In the data rows, the value 128 means zero.
Every row has a hidden score from 0 to 40. What is each row's score? 20 is about the middle. The score is a weighted sum of the row's numbers plus the product of two more (or one squared), each taken from its middle value.
[127 227 221 202 193 181 177 169 169 162 160 156 155 153 155 148 146 146
 149 146 137 140 133 138 136 139 136 125 132 126 131 128] -> 24
[125 121 116 106 109 109 101  99  95  91  83  84  75  70  72  60  59 144
 143 148 140 141 140 138 137 138 132 133 127 132 130 128] -> 17
[128 124 116 108 110 130 125 138 161 162 162 159 158 155 154 146 146 146
 143 140 136 134 140 136 138 137 135 131 129 132 125 129] -> 20
[126 127 233 209 196 182 179 176 171 169 161 160 158 157 151 148 150 151
 143 145 140 140 140 139 134 135 131 128 129 129 129 131] -> 8
[127 116 109 110 108 109 123 131 140 161 166 158 154 151 150 148 154 147
 149 144 143 145 136 136 135 133 130 133 125 131 128 124] -> 18
[127 127 108 110 106  97  93 170 168 164 162 160 159 152 148 147 146 150
 146 143 141 137 139 136 140 137 131 129 133 130 130 131] -> 22
[123 119 114 102 101  94  94  89  87  87  76 159 156 155 154 153 149 146
 142 143 146 141 139 137 136 132 138 131 128 125 132 130] -> 31
[129 125 111 110 109 112 118 125 149 149 150 153 145 145 138 142 142 137
 140 134 141 144 136 132 140 134 133 129 126 130 124 134] -> 20
[131 128 120 108 111 107 109 112 107 113 144 144 141 138 133 137 140 150
 148 146 143 145 132 137 136 130 131 135 127 133 126 125] -> 20
[126 118 122 140 169 166 176 171 169 165 160 155 157 154 147 147 145 148
 148 143 138 137 143 140 139 137 134 132 134 133 129 128] -> 17
[127 119 115 113 108 102  99  95  91  91  82  79 158 152 151 146 154 144
 140 144 143 136 139 135 131 137 138 133 134 129 122 128] -> 34
[122 124 110 107 105 103 131 161 157 163 160 160 159 159 147 157 148 147
 147 145 144 141 139 139 130 136 134 131 128 125 131 130] -> 12
[131 122 118 109 103 114 112 110 171 160 159 157 157 157 155 151 149 148
 146 140 146 144 135 135 135 130 134 128 129 133 131 127] -> 28
[120 125 114 117 113 112 108 111 108 103  96  92  95  91  87 151 147 150
 154 139 141 139 139 130 131 128 129 134 129 127 125 131] -> 36
[128 121 109 109 108  96  91  91 168 162 166 159 160 152 160 152 148 143
 150 145 146 143 143 133 142 127 130 125 124 127 127 125] -> 34
[130 131 132 170 165 158 156 173 169 161 161 157 159 156 153 156 151 152
 146 151 143 141 137 136 138 132 138 129 134 132 127 134] -> 14
[128 120 119 121 119 111 110 111 106 104 100  96 104 105 123 145 144 138
 148 150 143 138 137 136 137 130 128 133 133 133 133 128] -> 24
[133 118 104 111 104  95  98  86  88  85  82 162 154 156 158 148 148 146
 146 147 136 134 139 135 130 122 128 132 134 133 125 130] -> 32
[128 121 109 114 107  99 102 171 166 166 158 158 158 151 153 150 149 146
 147 145 140 144 142 131 136 134 128 135 131 130 123 134] -> 21
[127 129 112 115 108 105  99 103  99  94  89 158 158 159 152 147 151 150
 145 146 144 137 138 139 130 132 130 132 135 136 131 122] -> 32
[129 127 116 111 111 105  98 100  98  95 116 143 141 156 156 151 150 149
 143 137 137 142 136 132 133 133 129 131 134 133 129 130] -> 24
[130 123 117 114 112 110 171 171 165 165 162 156 158 156 148 154 148 144
 145 147 139 138 136 138 134 126 136 131 127 129 129 129] -> 10
[124 140 133 128 125 118 111 110  97  99  94  91  86 160 158 152 145 147
 146 146 138 138 139 137 134 138 127 131 133 133 127 133] -> 17
[130 122 119 120 113 113 105 106 101 104 101 122 149 153 152 150 148 149
 151 137 139 137 139 138 133 131 134 125 129 129 131 131] -> 22
[125 116 110 104 102  98  97  87  84  81  78  71  68  70  62  52  46  44
  33  36  25 142 136 132 141 133 137 136 131 126 128 123] -> 17
[124 128 116 115 116 186 180 174 168 165 162 162 160 156 155 149 150 149
 144 144 140 143 136 133 135 138 130 127 135 132 128 135] -> 13
[129 121 111 109 105 102  97  99  95  93  89  84  77  80  74  68  62 148
 151 148 140 140 133 134 131 131 133 135 132 135 130 128] -> 15
[125 121 118 113 114 115 170 169 166 166 158 158 155 153 153 157 152 149
 153 143 140 136 134 132 140 135 139 133 133 129 126 131] -> 11
[128 122 113 107 112 113 112 173 165 163 161 161 161 153 151 149 153 147
 142 140 141 143 134 141 133 129 128 130 133 120 128 125] -> 25
[126 119 119 119 132 131 131 122 122 117 110 111 104 108 105 100  97 100
 100 130 131 141 142 142 135 127 135 133 134 128 125 126] -> 20
[131 123 119 113 142 142 160 173 168 165 163 160 160 160 157 150 152 146
 146 142 145 140 129 137 133 130 130 130 130 121 129 128] -> 20
[128 119 115 105  99 101 176 169 168 167 167 159 154 153 150 147 146 146
 143 141 139 135 140 132 136 130 130 132 128 135 124 128] -> 7
[126 115 226 211 194 182 176 172 167 166 160 158 158 156 155 149 149 146
 151 145 138 141 140 138 130 137 133 134 134 133 132 126] -> 13
[128 115 117 110 110 104 104 102 103  96 102  99 103 101 110 117 122 129
 127 120 121 119 109 113 111 115 135 129 133 124 128 129] -> 16
[129 126 120 119 117 111 105 104 101  99  98  88  89 154 156 150 148 148
 150 144 139 141 136 134 134 132 133 134 134 129 131 130] -> 19
[126 127 120 122 114 113 114 111 110 107 101 103  97  94  93  93  84  79
  74  80  78  81  77  79  82  82  89  95  95 100 106 112] -> 21
[125 124 123 110 105 102  98  98  92  91  88  84  81  76  72  70  72  58
  48  58  50  50  54  50  55  54 135 133 130 130 127 130] -> 10
[127 127 116 110 111 107 103  99  91  94  91  86  83  82  73  67  69  57
  59  55  50  49  54  49  51  60  70  76 120 124 128 135] -> 7
[124 126 119 113 105 106 105  97  97  93  92  88 107 139 141 146 147 147
 148 145 144 137 138 132 133 133 132 139 128 129 125 130] -> 23
[122 124 116 112 111 104 110 108 107 103 102  99  99  92  95  86  86  82
 145 143 140 141 140 127 139 135 131 126 128 130 127 132] -> 24
[129 121 232 208 196 185 177 174 169 165 158 163 158 154 150 155 144 150
 149 149 133 138 137 141 137 132 127 133 128 127 131 131] -> 12
[122 241 227 205 197 185 178 175 169 163 160 157 157 152 154 154 148 151
 146 145 148 142 134 141 136 139 135 131 129 135 137 130] -> 28
[125 114 114 205 201 184 179 170 168 168 161 161 156 153 150 153 154 148
 141 137 140 141 142 135 131 135 127 133 130 131 128 124] -> 22
[128 122 111 214 196 187 175 170 167 165 158 157 155 153 153 152 153 148
 148 143 140 138 137 140 135 134 134 127 136 123 133 126] -> 20
[126 116 113 109 106 101  97 102  93  91  87  86  81  73 100 136 138 150
 141 145 146 140 140 137 135 134 132 134 135 126 130 121] -> 22
[123 119 110 120 119 126 148 143 143 136 141 138 129 130 125 124 131 128
 140 149 140 144 135 138 139 129 128 127 134 127 132 132] -> 14
[129 118 112 112 198 185 181 174 166 166 161 158 157 156 152 158 154 146
 149 140 138 133 136 136 137 136 133 140 139 125 131 132] -> 22
[128 117 114 106 192 189 178 173 167 165 156 154 154 156 146 155 147 150
 148 153 138 138 135 130 128 133 130 132 130 132 129 133] -> 21
[127 123 112 104 100 101  99  98  92 115 118 142 156 157 153 147 149 147
 146 142 142 139 140 133 134 136 128 133 133 128 131 122] -> 24
[125 124 107 111 100  95  95  91 167 165 164 158 160 152 152 147 151 152
 142 144 142 143 142 141 135 135 131 134 128 133 132 123] -> 32
[125 120 112 118 117 126 118 119 115 112 113 108 104 101  99  99  84  92
  86  98 126 125 144 140 132 144 130 133 134 131 126 125] -> 19
[125 114 112 211 189 185 175 173 168 167 166 157 154 156 149 148 150 146
 144 139 144 143 138 139 136 135 138 125 132 125 134 126] -> 16
[128 155 143 139 127 126 125 132 151 155 159 164 159 154 150 153 148 151
 150 149 136 135 133 139 135 132 127 133 127 125 132 127] -> 23
[126 116 114 205 190 182 176 170 168 165 161 156 155 152 156 154 145 153
 141 147 144 140 141 138 139 134 136 132 123 126 137 128] -> 20
[126 123 120 116 117 120 134 134 131 127 123 121 117 117 113 110 110 106
 101 105 115 119 129 137 132 138 135 129 125 127 126 126] -> 16
[123 125 126 124 114 113 109 107 102  97 104  97  90  91  90  84  87  90
  94  93 102 115 124 128 133 134 137 133 130 124 128 125] -> 17
[121 115 238 211 195 182 184 173 171 165 163 156 156 155 151 155 151 148
 146 145 138 139 138 138 133 131 131 128 129 129 130 129] -> 8
[124 118 112 113 111 105  98 100 101 100  97 157 159 155 152 150 144 153
 148 149 141 139 139 143 135 128 133 137 127 127 128 135] -> 28
[124 124 112 110 107 106 103  99  96  95  89  86  79  79  75  70  66  60
  60  62  51  54  56  55  54 133 126 130 133 130 131 125] -> 12
[130 124 112 114 195 184 182 169 172 165 160 157 157 151 152 150 148 147
 148 141 142 145 139 137 138 131 127 130 130 122 132 126] -> 28
[133 123 123 196 180 185 173 171 166 158 158 155 152 150 151 154 147 143
 145 141 140 135 138 132 132 133 132 123 126 129 133 127] -> 20
[128 118 113 109 109 112 113 111 112 112 110 157 154 154 153 152 154 146
 144 144 139 134 133 131 139 137 134 132 129 130 131 133] -> 25
[127 118 110 113 104 107  99  98  95  88  90  88  82  78  74  76  73  74
  74  73  78 130 125 129 124 126 134 131 128 133 125 126] -> 19
[127 121 110 103 195 183 177 174 169 168 166 156 154 151 155 147 145 151
 147 141 137 138 132 140 137 127 131 135 134 128 127 130] -> 25
[130 233 233 213 193 190 180 172 168 166 165 160 160 152 159 150 148 146
 145 144 139 139 139 128 140 130 134 136 130 126 125 127] -> 22
[130 124 127 123 123 118 119 112 111 107 106 108 106 107 103 111 118 124
 125 129 139 129 130 132 133 130 131 131 133 132 133 124] -> 20
[128 125 111 115 109 107 101 100  95  92  87  77  80  80  76  67  67  64
  52  53  59  50  48  48  51  52  56  72  80 126 121 130] -> 31
[124 239 231 208 195 185 180 166 173 168 160 159 158 154 152 160 147 155
 145 139 139 137 137 139 135 137 130 135 138 130 125 126] -> 22
[132 126 115 113 114 111 112 102 103 102  97  99 105  98  91 100  97 107
 120 121 130 135 134 132 130 131 127 123 125 128 128 127] -> 23
[124 130 114 111 112 177 170 168 170 161 156 160 156 153 151 149 144 150
 144 147 146 134 140 134 129 139 130 131 131 130 131 129] -> 18
[128 126 113 126 122 119 114 114 109 163 165 157 155 157 151 150 148 153
 145 145 137 139 137 140 140 138 133 130 130 136 132 129] -> 14
[130 118 113 108 111 103 101 102  94  94  87  86  81  79  73  74  66  67
  58  52  71  74  83 128 124 135 130 129 126 130 131 124] -> 18
[127 121 106 106 112 101  99 124 127 144 165 156 160 156 154 147 150 147
 147 145 134 143 141 137 129 133 136 128 127 127 125 129] -> 18
[127 120 118 119 112 111 103 104  97  95  95  93  84  89 154 149 149 147
 143 141 142 144 136 135 135 132 132 127 132 129 125 125] -> 24
[130 118 115 108 106 106  97  94  94  85  91  85  83  77  72  64  63  64
  57  60 146 148 140 137 136 130 137 125 131 131 127 129] -> 19
[126 130 117 120 121 128 135 139 141 148 140 144 141 134 137 136 137 132
 126 131 122 118 124 105 114 130 128 133 136 130 131 131] -> 14
[127 118 118 116 115 113 119 139 136 134 130 129 128 150 151 149 148 148
 146 140 141 135 137 139 133 130 136 134 123 127 123 132] -> 19
[125 118 122 109 104 105  99  99  98  96  95  94  93  93  95 107 108 115
 114 117 112 115 114 122 118 111 111 131 128 132 131 127] -> 20
[128 119 113 106 101 102  94  87  88 165 158 161 152 151 152 151 151 145
 147 146 139 136 137 137 132 133 127 132 131 126 123 126] -> 22
[129 127 124 181 176 168 167 165 157 166 161 160 149 151 151 145 148 149
 137 143 141 140 140 133 141 132 129 129 137 129 126 126] -> 14
[127 124 114 111 109 106 103  98  96  95  88  90  87  84  76  81  73 151
 148 140 139 140 141 137 136 136 133 129 134 130 122 127] -> 14
[133 115 111 113 110 104 102  96  97  92  93  84  91  98 106 138 147 143
 148 142 144 134 139 133 135 135 128 137 130 131 128 128] -> 27
[132 122 110 104 102 184 178 173 168 162 157 158 162 156 151 155 148 152
 150 147 137 138 138 138 140 132 137 128 128 131 132 131] -> 17
[130 141 136 132 131 122 119 118 120 117 115 110 109 104 104 100 102  98
  93  90  95  95  93 102  95  93  97 108 106 113 115 124] -> 25
[132 118 117 114 112 112 104  99 100 118 145 145 156 154 156 151 147 149
 150 142 143 140 133 137 136 133 130 130 136 130 130 129] -> 21
[128 127 116 110 110 107 102 100 102  94 101 102 103 113 115 118 119 123
 124 124 117 115 114 109 112 133 131 125 131 128 131 127] -> 17
[126 124 115 109 108 100 103  95  94  94  90  87  85  80  73  74  71  72
  65  63 129 132 135 130 135 139 135 126 133 131 136 135] -> 14
[132 120 210 197 185 179 172 167 167 164 164 160 158 153 150 146 149 145
 150 136 143 141 140 140 130 133 132 133 131 134 125 124] -> 18
[125 120 112 112 110 111 108 103  99  97  93  90  84  85 154 147 146 144
 152 144 140 137 140 139 132 133 135 130 136 127 132 130] -> 24
[126 123 116 116 115 108 109 109 108 150 156 150 154 155 149 150 146 143
 149 142 147 142 133 141 130 134 133 135 130 128 129 127] -> 19
[130 128 217 204 187 178 176 170 166 162 155 159 159 150 150 149 149 152
 146 150 136 140 138 132 131 133 132 130 134 126 135 131] -> 10
[121 126 113 116 110 105 104 104 168 167 160 158 157 155 153 150 154 144
 146 144 137 145 137 136 137 131 134 126 135 128 120 128] -> 27
[129 118 237 207 195 178 176 172 169 167 163 160 156 150 153 155 150 147
 145 137 141 138 139 133 137 136 132 134 132 130 131 128] -> 10
[127 124 125 116 117 115 138 134 132 129 130 128 150 156 150 149 149 147
 146 146 142 139 133 140 136 131 135 131 138 128 129 126] -> 18
[132 118 117 109 113 107 102 104 103  93  94  89  84  86  80  80 136 140
 144 141 147 144 138 132 138 139 129 128 128 131 131 127] -> 18
[121 124 120 122 120 120 118 117 117 111 113 108 109 115 114 106 106 114
 119 127 135 138 135 136 133 132 132 131 129 123 129 126] -> 19
[126 117 118 108 107 106 100  94  96  93  91  85  81  79  72  68  66  62
  64  66  79  88 123 130 132 132 131 129 135 125 131 125] -> 21
[128 117 113 112 107 100 101 109 104 102 101  95  98 154 153 149 151 146
 150 148 135 136 135 140 133 136 128 131 129 126 127 129] -> 19
[125 134 131 125 124 142 134 139 134 163 161 158 154 157 149 151 149 148
 149 141 138 139 136 136 135 133 135 130 129 130 128 122] -> 17
[132 130 119 118 107 109 108 102  99  95  92  89  87  79  78  75  70  67
  62  57  63  61 134 135 135 131 135 133 129 133 126 123] -> 23
[122 125 120 108 108 108 108 100 104 101  99  98  97 103 143 141 139 140
 142 138 141 134 137 138 138 137 133 140 135 128 125 125] -> 24
[128 128 117 124 123 120 111 118 111 102  97 101  95  98  98 116 138 144
 149 134 140 137 132 130 128 136 132 131 129 136 126 132] -> 19
[132 150 181 171 174 169 162 157 154 154 150 147 144 147 146 138 140 141
 143 140 143 139 137 137 131 128 129 134 130 126 121 127] -> 21
[129 115 119 116 112 109 112 104 108 113 114 147 145 151 149 154 140 136
 149 148 143 149 142 141 130 135 137 123 133 131 130 133] -> 22
[123 130 119 121 110 113 109 107 102 102  95  93  90  88  80  81 102 129
 132 139 139 146 139 135 133 135 127 132 127 132 127 133] -> 14
[129 124 119 107 109 110 105 109 105 102 105 110 110 119 121 118 121 112
 118 114 107 111 107 133 133 135 137 135 131 132 132 128] -> 21
[126 137 133 124 122 120 112 113 112 109 104 101 101  94  93  97  96  88
  88  87  85  85  88  88  95  92  97 104 105 116 111 117] -> 20
[128 121 115 119 116 131 176 175 167 164 158 160 156 159 151 154 151 151
 149 148 142 140 136 136 134 138 129 130 132 134 129 128] -> 11
[122 120 122 116 114 107 106 104 169 159 166 158 157 156 154 155 145 150
 145 145 142 147 142 134 140 128 133 134 131 125 133 127] -> 29
[128 156 157 152 173 164 158 157 151 148 148 144 148 139 138 143 147 145
 146 145 145 135 139 132 133 138 123 130 135 127 134 126] -> 20
[126 117 117 114 110 106 101 104 138 157 156 159 155 158 153 152 144 144
 145 140 141 136 135 133 137 138 132 127 130 130 128 129] -> 22
[125 119 118 117 115 114 105 101 102  95  97  97  88 157 155 151 148 147
 145 147 143 138 138 137 130 138 135 132 133 131 131 129] -> 20
[130 116 119 111 107 110 111 111 108 107 103  99 159 156 152 156 143 143
 147 145 144 141 137 131 134 136 133 125 131 131 129 124] -> 31
[124 121 117 118 113 109 103 100  95  94  94  95  89 152 153 146 147 144
 148 147 144 137 143 132 138 128 129 129 127 131 123 138] -> 16
[126 127 114 209 196 183 177 178 164 168 161 156 157 160 151 153 150 151
 142 144 144 139 138 129 135 131 133 131 134 130 132 129] -> 15
[124 125 116 205 197 187 176 168 167 163 162 159 156 153 153 154 142 145
 148 143 140 137 139 135 136 132 133 139 130 125 127 128] -> 25
[125 117 109 110 191 180 174 175 170 165 161 157 157 153 147 146 151 149
 144 137 140 137 141 133 136 128 134 127 131 136 124 131] -> 21
[132 130 121 118 109 107 102 100  98 110 116 116 143 144 151 141 147 139
 140 139 132 138 140 135 135 130 130 133 135 131 122 130] -> 22
[128 123 121 115 107 109 176 171 166 166 165 159 157 152 150 152 147 149
 149 141 149 140 137 137 134 135 126 125 133 129 129 124] -> 8
[128 124 120 122 121 143 141 143 139 131 128 131 122 121 127 123 131 144
 146 143 141 138 143 136 131 140 133 138 130 127 128 134] -> 19
[130 130 127 144 155 158 156 157 160 154 161 152 153 151 145 147 140 139
 136 135 132 131 132 131 131 134 129 134 131 128 135 129] -> 19
[127 119 114 216 192 185 180 173 166 164 161 161 153 147 150 153 148 152
 143 142 147 139 137 134 131 130 134 135 128 138 134 119] -> 23
[130 123 128 116 112 112 110 107 124 149 151 161 152 156 153 150 148 143
 144 143 144 141 136 132 136 137 135 135 129 134 138 131] -> 20
[129 124 122 118 112 109 104 102 100  91  92 100 106 128 153 146 150 147
 141 141 144 140 135 135 129 132 132 133 128 128 131 134] -> 24
[133 120 227 205 194 185 177 169 171 165 158 158 156 155 149 149 147 148
 143 148 141 138 140 135 135 134 137 131 139 131 125 123] -> 12
[130 120 128 125 134 181 175 170 166 164 159 158 156 161 152 151 144 145
 146 140 149 144 136 134 134 141 129 138 135 125 127 127] -> 19
[131 122 130 114 116 110 105 104  98  99  93  92  87  84  82  87  89  94
 139 140 138 141 135 130 136 126 131 126 130 131 128 129] -> 22
[127 125 112 107 109 110 181 173 169 167 162 157 158 153 152 149 147 146
 144 149 143 141 143 141 135 133 130 133 128 133 127 129] -> 10
[121 122 130 131 128 127 130 130 129 125 123 122 118 120 110 106 107 101
 100 100  98  90  96 135 132 137 131 133 123 127 134 124] -> 19
[123 201 198 185 180 166 165 170 169 166 163 162 158 155 156 146 150 142
 141 145 143 146 145 136 138 131 130 133 131 129 130 132] -> 23
[122 122 107 107 102 108 110 159 162 161 165 162 153 156 152 149 144 153
 152 147 141 143 141 142 129 135 137 131 126 133 129 134] -> 26
[127 131 136 128 132 133 128 127 123 123 117 112 107 111 105 104  97  95
  92  89  85  87 136 140 135 135 137 136 133 128 129 124] -> 18
[121 126 117 115 112 112 108 104  99 103 102  94  93  88  88  79  87  78
  80  77  71  81  76  77  73  91  82  91  96  94 107 129] -> 17
[130 182 183 165 160 152 139 145 138 133 126 127 127 124 117 108 111 105
 100  98 105 100  94  94  80  93  93  91 130 125 128 128] -> 30
[131 122 122 115 117 115 140 162 164 162 159 157 153 150 148 145 147 148
 145 142 140 139 139 136 136 134 134 130 130 127 130 128] -> 15
[130 116 112 109 105 105  95  97  91 164 167 160 158 154 151 151 148 143
 153 140 140 144 135 138 139 137 136 128 129 137 128 131] -> 17
[128 122 119 106 105  98 110 110 106 163 165 158 155 154 150 156 149 145
 150 145 143 144 137 134 132 134 133 126 127 138 128 129] -> 13
[132 124 195 204 195 179 176 168 163 162 161 157 151 151 158 151 149 147
 140 143 145 143 145 142 128 139 134 137 128 131 126 137] -> 17
[129 125 120 123 121 119 124 128 149 155 155 155 156 155 150 149 143 149
 142 144 137 137 133 134 135 132 131 127 135 130 124 126] -> 19
[129 119 112 115 114 186 177 174 170 166 160 156 154 151 151 149 151 153
 144 140 143 141 138 140 132 138 128 125 130 132 129 128] -> 16
[128 126 140 168 166 175 173 169 162 155 154 156 152 148 148 145 143 143
 142 140 145 138 140 130 134 134 135 128 138 129 130 127] -> 15
[127 115 119 114 107 106 102 103  98  92  89  84  90  82  80  84  83  83
 136 137 128 128 135 130 134 123 134 133 130 133 135 126] -> 29
[130 123 120 119 114 117 118 118 122 114 111 108 103 103 101  95  97 143
 147 147 140 140 129 137 136 141 132 131 133 128 123 127] -> 16
[136 123 117 115 109 105  99  96  95  89  91  85  80  80  71  70  66  66
 149 142 143 140 138 143 140 137 129 129 127 132 134 129] -> 30
[123 121 119 109 106 100  96  94  95  92  89  83  78  76  80  69  68  61
  47  56  49  57  42  54  63  72  82 124 131 126 134 127] -> 15
[124 128 118 112 117 110 110 106 110 109 118 118 123 126 125 123 118 120
 112 114 111 107 136 143 137 128 136 131 128 130 133 121] -> 23
[126 119 119 114 113 112 107 106 103 100  95  90  91  80  77  73  71  69
  65  62  57 137 141 138 124 125 131 132 129 126 124 127] -> 18
[130 122 118 111 104  99 103  99  93  90  89 109 143 139 151 154 154 148
 151 144 136 138 139 140 140 136 138 129 133 128 124 128] -> 28
[125 126 119 109 108 104  98  97  93  93  83  84  76  81  76  68  69  58
  51 145 147 144 139 135 137 133 132 127 130 127 124 133] -> 20
[126 123 118 115 116 112 106 105 103  96 100  96  95  92  91  88  90  86
  79  77  85  84  90  89  96 101 103 120 125 124 129 126] -> 16
[129 120 119 113 111 108 109 138 159 162 163 157 158 151 151 152 147 145
 148 151 140 147 135 132 131 132 136 134 137 128 125 135] -> 16
[124 135 138 133 133 151 168 165 163 163 155 153 150 151 149 144 150 150
 149 139 143 136 139 135 136 135 132 135 135 133 132 127] -> 15
[127 126 119 115 108 105  99 103 101  96  97 100 111 145 137 141 144 151
 150 140 146 133 133 136 128 137 136 133 127 130 126 125] -> 21
[123 119 113 106 108 101 101  98 105 105 104  96  94  92 149 149 149 145
 143 145 147 131 147 136 140 128 132 135 132 132 128 118] -> 26
[123 129 111 113 110 102 103 102  93  93  93  85  84  80  74  79  75  68
  65  78  88 134 137 133 137 129 131 132 130 124 126 126] -> 20
[130 117 116 115 109 105 105  97  94  95  90  90  87  82  80  76  76  86
  89 137 136 139 139 139 136 132 125 130 123 131 126 130] -> 21
[133 124 116 109 168 183 174 171 168 167 159 157 160 152 149 156 150 146
 142 146 145 144 138 136 139 136 131 132 128 134 131 121] -> 25
[123 125 115 115 108 114 109 106 103 100 101  99  95  92  98  92  88  93
  96 103 120 123 131 133 134 131 129 130 130 131 120 124] -> 21
[129 161 153 142 132 188 178 171 169 165 160 158 162 154 151 151 151 144
 140 139 142 140 138 139 138 125 135 127 133 126 127 130] -> 17
[135 236 229 204 193 187 179 171 168 162 158 158 158 160 150 149 146 145
 146 137 141 142 136 136 135 129 133 133 132 129 135 132] -> 26
[128 125 116 114 108 107 103 105 100  96  97  92  90  83  89  84  89  81
  87  84  98  97 109 123 119 132 133 133 129 128 131 126] -> 19
[125 124 116 111 107 104 174 172 167 165 159 159 159 157 153 152 149 144
 142 143 144 141 143 137 139 135 131 132 127 128 130 126] -> 10
[128 148 135 129 128 116 118 113 111 111 107 103  98  98  94  88  90  81
  83  87  75 142 147 137 131 134 128 134 130 128 131 128] -> 20
[128 118 114 113 110 111 104 101  98  99 103 144 151 145 153 148 148 149
 153 151 137 143 136 141 137 134 135 135 132 136 132 128] -> 28
[129 125 124 115 118 124 121 121 115 114 111 147 154 155 154 159 149 146
 144 143 138 136 139 132 135 135 130 131 133 133 133 125] -> 26
[129 127 124 129 119 119 116 114 107 105 100 103  96  93  83  87  87  81
  74  75  75  79  73  79  83 117 125 126 120 130 118 133] -> 12
[131 119 120 111 105 101 101  94  94  88  90 161 157 154 155 152 151 154
 149 147 137 137 136 138 135 135 127 130 128 128 130 130] -> 30
[131 120 123 117 103 104 104  98  98  93  95  86  86  81  80  93  95 129
 133 137 135 130 127 135 135 132 129 127 130 128 127 122] -> 20
[128 243 235 213 195 187 180 171 171 160 159 152 159 154 152 150 150 151
 144 139 149 144 140 132 133 135 134 134 131 131 128 128] -> 25
[134 124 123 119 190 186 176 170 170 168 160 158 154 155 152 157 146 146
 149 145 142 140 138 135 131 133 133 132 127 126 132 132] -> 25
[130 242 233 204 198 186 175 169 167 168 160 158 155 157 152 157 150 150
 143 143 143 139 140 135 136 131 133 132 127 128 125 131] -> 23
[126 123 113 113 107 104 100 100  99  97  92  90  91  90 145 145 141 146
 146 145 144 145 142 131 134 133 136 129 132 136 130 128] -> 22
[128 124 226 210 195 186 176 172 170 167 156 157 156 151 150 151 150 152
 146 140 141 144 136 135 138 130 132 128 128 130 131 132] -> 10
[129 125 119 112 110 111 103  96  96  94  92 161 157 155 146 146 148 146
 140 138 144 143 142 133 137 136 129 128 135 124 125 133] -> 27
[127 119 119 123 111 185 178 174 169 167 166 160 159 150 150 150 148 152
 147 143 143 138 135 138 133 127 134 127 133 129 127 130] -> 13
[131 115 110 109 103 102 180 176 168 166 163 163 157 151 152 151 149 149
 142 144 145 138 135 129 139 126 131 135 136 132 122 130] -> 7
[130 124 120 115 111 115 110 106 102 103  97  91  95  92  86  85  81  80
  75  71  73  70  73  78  77  77  74  74  80  85  93 111] -> 20
[126 115 117 115 110 112 105 107 104 105 106 108 144 148 147 147 137 139
 146 144 145 142 139 137 137 129 137 139 129 131 128 131] -> 28
[127 122 117 105 108 185 177 173 169 164 161 158 156 148 156 150 150 150
 144 140 140 143 138 139 136 135 136 134 132 128 126 131] -> 16
[137 120 118 114 114 113 108 101 101  99  93  92  89  84 154 153 152 140
 149 147 143 131 136 131 131 134 132 130 128 130 129 123] -> 29
[133 123 114 120 103 104 101 103  98  94  92  86  83  82  83 135 141 140
 147 142 141 133 139 136 133 129 129 130 135 132 128 126] -> 29
[128 127 121 124 123 121 118 112 110 111 112 102 100 101 106  97 100  95
  95  99  97 105 104 112 116 127 129 126 133 130 127 126] -> 15
[127 121 116 125 175 180 170 168 170 159 158 157 157 157 153 148 153 147
 150 141 141 137 133 134 134 138 134 136 137 132 124 128] -> 24
[127 119 120 117 199 186 180 175 167 166 161 159 155 153 150 151 146 148
 146 147 151 137 133 139 136 133 132 127 125 124 131 131] -> 23
[127 122 115 113 111 103 101  92  91  91  83  84  81  78  71  65  59  51
  57  49 135 139 137 134 138 138 128 133 137 133 137 135] -> 20
[129 125 112 115 115 113 113 108 103 108 105 107 121 130 129 141 142 144
 141 140 139 139 137 137 128 130 134 127 130 128 123 130] -> 19
[132 119 114 110 106 108 106 101 101  98  89  89  84  86  80  84 150 150
 144 146 143 142 134 128 140 135 132 125 128 127 130 126] -> 13
[125 122 112 105 101  99 100 102 105 102 164 162 158 154 153 154 149 149
 145 145 137 142 137 138 138 131 138 131 126 130 134 131] -> 19
[126 118 119 111 108 107 108 106 109 113 146 145 144 142 144 140 140 139
 136 134 128 135 145 136 141 142 124 129 130 130 130 129] -> 18
